The same turns and mirrors carry the whole set onto itself and the rows of a family onto each other. Which other rows belong to the same family as each row named below? List them in the order they appear above.
These 16 rows form 4 families of 4 rows each.
zede: [-28  15 -22 -21   7  -2 -16  -4  -7 -16 -28  -5 -34 -12 -17 -25   7  -8
  17]
Nis: [-32  28 -22   8   3   4  15 -17 -15 -13  -8 -14 -17 -26  18  -4   8 -20
  19]
gama: [-16  27 -22   0  -3 -17  28 -10  -8  -7 -16 -10 -30  -1   8 -16  30 -27
   8]
muzik: [ -3   3  17   6 -18  13 -19  -7 -15   2  18  38  -2   8   0  14  -4  32
  33]
Diri: [ 13  -6  25   4  -3  11 -17  -7 -11   4   5  34  35  17   6  16  -9  11
  27]
koro: [ -9  16  -8  10 -33 -29  13  23 -14   6  14  -3 -38   7  -8 -10  26  14
  -2]
tuzup: [ 19  -2   9  10 -22 -38   9  35  -9  13   7  -7  20  27  -6  -3  16  -1
 -15]
sazov: [  0   6  11  -3  13  21  -7 -31  -8  -7 -11  30  25   7  14  10  -4 -11
  37]
tofo: [-24  17  -6  19 -32 -10  -1  20 -22   2  26  -5 -27 -17   1   3   4  28
   7]
mar: [ -2   0  -8 -23  24  -7 -16   1   0 -12 -42 -10  23   4 -12 -19  -2 -32
   7]
tava: [-14   1  -4 -11 -20 -16 -31  30 -11  -1  -2   2 -28   1 -32 -17   1  29
   5]
gako: [-15  14   4   0  -2  23  -9 -30 -13  -7   1  34 -13  -3   9   7   2  10
  43]
kom: [ 12 -14  10 -13  -2 -21 -31  35  -5   3 -16  -4  28  17 -27 -11  -8   4
  -6]
Zun: [  8  -4  14  20 -19 -20  -6  36 -16  10  18  -9  38   5   3  12  -8  11
  -8]
Meli: [  0   7  -2   9  16  -6  11  -1  -9  -4 -16 -18  48  -4  21   5  -4 -37
   3]
lezir: [ 12   9  -5   1   9 -25  24   4  -3   0 -22 -14  27  18  10  -9  19 -43
  -5]

Same family as gako: muzik, Diri, sazov
Same family as lezir: gama, koro, tuzup
Same family as zede: mar, tava, kom

The same turns and mirrors carry the whole set onto itself and the rows of a family onto each other. Which other rows belong to the same family as each row named below? List them in the order they appear above.
These 25 rows form 5 families of 5 rows each.
voz: [-34   0  27  15  39 -23 -16 -18  13]
lidi: [-34  14  10 -35  23  -7  -9  -2   6]
Kot: [-43   1  21  14  43 -27 -13 -15   7]
vanu: [-31   7  32   1  41 -16 -14 -15   5]
zeku: [-17 -24   5 -30 -12 -21  10   9  19]
Sog: [-19  21   8 -37   7  -8  -8   6   6]
Tezi: [-33  27   3 -30  13  -8  -9   5  -5]
boden: [-15 -13   5 -33 -19 -19   8   3  20]
reg: [-12 -28  15 -25 -11 -13  12   8  18]
pab: [-26   4  29  27  40 -26   0 -16   2]
Fatu: [-40  -1  18  46   9 -30  22   3  -4]
Zogi: [-23  -2  -8  21 -28 -43  10   4  17]
govil: [-17   7  -5  24 -30 -40   4  -1  18]
koru: [-12 -12   7 -32  -2   0  12   3  22]
neti: [-44  12  24  15  43 -19  -8 -11   4]
rin: [-11  -1  -7  10 -33 -28  12 -11  21]
res: [-25  30   9 -19  32  -6  -7   1   2]
moved: [-22   2   4  36 -28 -32  12  -5  16]
rasi: [-30   0  12  38  -6 -24  31  -3 -15]
Dade: [-43   6  25  40  14 -17  17  -4 -16]
zuv: [-43  -3  18  37   7 -15  27   9 -16]
kole: [-37  17   3 -34  20 -14 -10   4  -2]
daz: [-47  -6  13  40   9 -27  24   7 -10]
Nifa: [-10 -18  10 -16 -25 -13  17  11  23]
kop: [-19  -5   0  20 -33 -39  19   4  12]

Same family as daz: Kot, zeku, Zogi, kole
Same family as kop: lidi, boden, Fatu, neti
Same family as govil: voz, Tezi, reg, zuv
Same family as rasi: pab, koru, rin, res

The same turns and mirrors carry the whole set onto itself and the rows of a family onto each other. Which other rows belong to the same family as each row named below? List them in the order they appear above.
These 40 rows form 5 families of 8 rows each.
sosep: [ -5 -12  34 -10  21 -15  13 -17  -5 -30]
nem: [-12  29 -10   3 -10  18   0   5 -47  12]
Kasik: [-19  -7  -2  17  12  19  21  13 -16 -21]
sim: [  6   2  28 -23  25 -29   1 -31 -21 -22]
bur: [-19  -6  52  -2  21 -14  -8 -20 -13  -9]
fuf: [ -6   2  50 -20   0 -13   6 -22 -10 -14]
gugu: [ -9   8  44 -12  24 -25 -19 -31 -29  -1]
rati: [-21  23  -6  16  14  11 -18   1 -52  17]
Suku: [-15 -19  22 -15   7  33  19 -13  -5 -12]
foge: [ 11  19   7 -24  24 -29  -9 -31 -41 -10]
Muget: [  8   9  12 -43  15   2  -7 -43 -37   4]
mamis: [  3  -5  30 -41  15   3   1 -41 -19  -6]
Siro: [-34  -6  23  25  12  19   2  10 -18  -3]
lep: [ -6  22  23 -11  23 -22 -28 -29 -47  11]
zal: [-17  -5  44  -4  -5   6  16  -4  -4 -16]
kez: [-11  28   3   1  18  -7 -27 -16 -57  18]
bufup: [ -7 -16  33 -30  12  15  12 -29  -6 -14]
logun: [-21  14   1  12 -12  27  12  15 -30   1]
dak: [-13   4 -16  -8   3  43   9  -5 -34   7]
rumu: [  5  26 -21   7  26   3  -7 -24 -52  11]
nef: [ -2  24 -29   4  14   5  -1  -1 -52   0]
biv: [-31   9   3  26  11  22  -6  12 -36   8]
mekif: [  3  -6  36  -6  32 -15   7 -39 -10 -16]
daroz: [-18 -11   1  -6   3  44  18  -3 -17  -3]
Bidan: [-16 -15  22   6  15   5  22   1  -3 -30]
kodi: [-24  -1  24   9 -10  22  19  11 -12 -10]
vaf: [ -6  16 -24  22  21  21   4  -7 -42   7]
met: [-29 -12  44  13  16   4   1  -3  -9 -10]
Zotu: [ -1  36  -4 -12  -4   0 -11 -12 -55  14]
Sur: [ 12  10  22 -13  33 -22  -5 -47 -29  -5]
dil: [-14  10 -23  16  11  19  12  12 -36  -8]
gemup: [-15   0  -9  29  20  28  16   0 -24  -4]
ropap: [  5  18  -9 -34  11  14  -9 -33 -48  13]
Peb: [  8  27 -16 -13  20 -15 -10 -19 -54   0]
lovap: [  4  17  39 -29   2 -23  -6 -31 -29  -4]
zakar: [-16 -13  14  24  22  20  22  -6  -6 -15]
ripo: [ -8 -16  32  10  27   3  18 -23  -1 -21]
Dulis: [ 12  23  -2  -8  31 -15 -11 -40 -47   6]
bineg: [ -3  16 -20 -20   7  31  -2 -17 -47  14]
nogol: [  5  32  16 -26   0 -18 -13 -27 -47   8]

Same family as Dulis: rumu, mekif, vaf, Sur, gemup, zakar, ripo
Same family as Kasik: sosep, sim, foge, nef, Bidan, dil, Peb
Same family as logun: nem, fuf, zal, kodi, Zotu, lovap, nogol

The same turns and mirrors carry the whole set onto itself and the rows of a family onto each other. Which other rows belong to the same family as each row named below? List them in the order they appear above.
These 25 rows form 5 families of 5 rows each.
Lugu: [-24  14  21 -26 -35 -24   3  -4   8 -19 -38 -33  -8  18 -33 -27  13]
tiga: [ -5   3 -30  21  -5 -15 -25 -18  22  -1 -43  -6  -7  -2 -28 -30 -16]
lezi: [ -4 -10  35  38 -17   8   0  -6  48   3 -57 -25   4 -16  -6 -18   6]
vival: [  6  -7  24  29 -16   6  -3 -20  63  -5 -46  -7  17  -2   8 -11  13]
Nutu: [-11  24   6  32  -3 -11  37 -38  26  -3 -25 -10   3  42  11  16   2]
zolek: [-38  30  21  16  14 -15  24 -10  32  15 -24  -1   0  46 -28 -53  23]
fone: [-14  16  12  42   2 -13  28 -26  36 -10 -25 -36  17  21  12  20   8]
tiv: [-28   1 -12  18  -9  -9 -33 -14   9   6 -53 -27  -2 -16 -14 -32  -2]
Kadag: [ -7  -9  16  22 -17  15 -11  -8  45  23 -50   0   3  -8  16 -12  17]
gud: [-31 -20  -6  15   0 -19 -17  -2  12  16 -49 -11 -35   3 -20 -33 -14]
sulal: [-12  42   6  48 -17  -1  22 -29  26   5 -36 -17  14  27  18   3   1]
Sivus: [-35   1  14  -9 -16 -27   8 -13   3 -31  -4 -13 -28  21 -32 -18  20]
Kedub: [-20   2 -18  29 -12 -21 -13  -6   8 -13 -44 -11 -22 -20 -27 -35  -8]
gole: [-38   8  24 -12 -15  -8   8   4 -10 -12 -33 -16 -17   4 -41 -33  18]
Zezek: [-37  30   4   2  11 -16  28   5  48  -3 -10   4  16  45  -9 -19  25]
gufu: [-38  16  13   4  25 -16  39   3  34   4 -12  -1  -7  43 -26 -34  17]
Mego: [-39   6  27 -21 -20 -28  15  19  13 -20 -33 -19 -22  25 -27 -21  12]
vasu: [-36  32  17  29  11 -21  22  -9  33   8  -2   7 -11  53 -12 -32  17]
kur: [-10  22  17  37  -6 -15  24 -31  39  -2 -29 -13   5  52  -5  25   7]
fesa: [-31   3  26 -11 -25 -16   9  -4  -4 -22 -24 -30 -28  10 -30 -41  13]
tedu: [-18  18  15  39  13  -9  35 -39  14  -8 -38 -33   8  37  -2  14   2]
Sirab: [  5 -18  31  15  -4  23  -5 -20  48   7 -46   2   7   9   1  -3  17]
fus: [-34  24  15  15  16 -17  37   4  22   4 -19   9  -7  49 -41 -20  12]
zor: [-18  -3 -18  20 -11 -15 -25  -7  19   7 -57 -20 -10  -4  -6 -41 -18]
fiput: [ -4  -3  19  33 -13   2 -24 -26  62   9 -44 -14  17   6   4  -5  18]

Same family as gufu: vival, Nutu, fesa, zor
Same family as tedu: Lugu, tiga, zolek, Sirab
Same family as sulal: lezi, gud, Sivus, Zezek

The same turns and mirrors carry the whole set onto itself and the rows of a family onto each other. Which other rows belong to the same family as each row named below? List them in the order they appear above.
These 16 rows form 4 families of 4 rows each.
reri: [  2   6  10  -4  43 -13 -22 -11  13   9  41]
seva: [ 21   4  10  13  40 -14 -27  -6   3  -1  31]
noza: [ -6  59   0 -26 -10   0   8 -24 -14 -11  -9]
dum: [-18  63  12 -26  -8   3   2 -23  -4 -18  -7]
bibeb: [  9  -1   9  16  35 -20 -25   3   9 -13  25]
gogu: [ -7  67   4 -31  -2  12   1 -28 -10 -11   1]
tib: [ 26   7  13   2  31  -6 -27  -9  16  -3  41]
befi: [-24  63   8 -13   2  -4   1 -17 -16 -19 -14]
neseg: [ 17   0  14  -1  21  -8 -23  -5  28 -10  35]
giz: [-12  66  -5 -20  -3   1  -1 -15 -23 -22  -7]
muzet: [-15  63   0 -15  10  -1   1 -23 -29 -11 -13]
vovak: [  0  58   4 -13 -10   6   0 -17 -13 -32 -16]
Vodil: [  0  55   3 -12 -10   3   3 -19 -12 -29 -18]
loze: [  0   8   9  -4  43 -12 -27  -8  11   7  42]
Des: [ 10   2   8   0  38  -3 -28  -5  21 -12  37]
Zovig: [ 10  -6  10   7  40 -13 -20  -9  15  -2  25]

Same family as noza: giz, Des, Zovig
Same family as muzet: bibeb, gogu, neseg

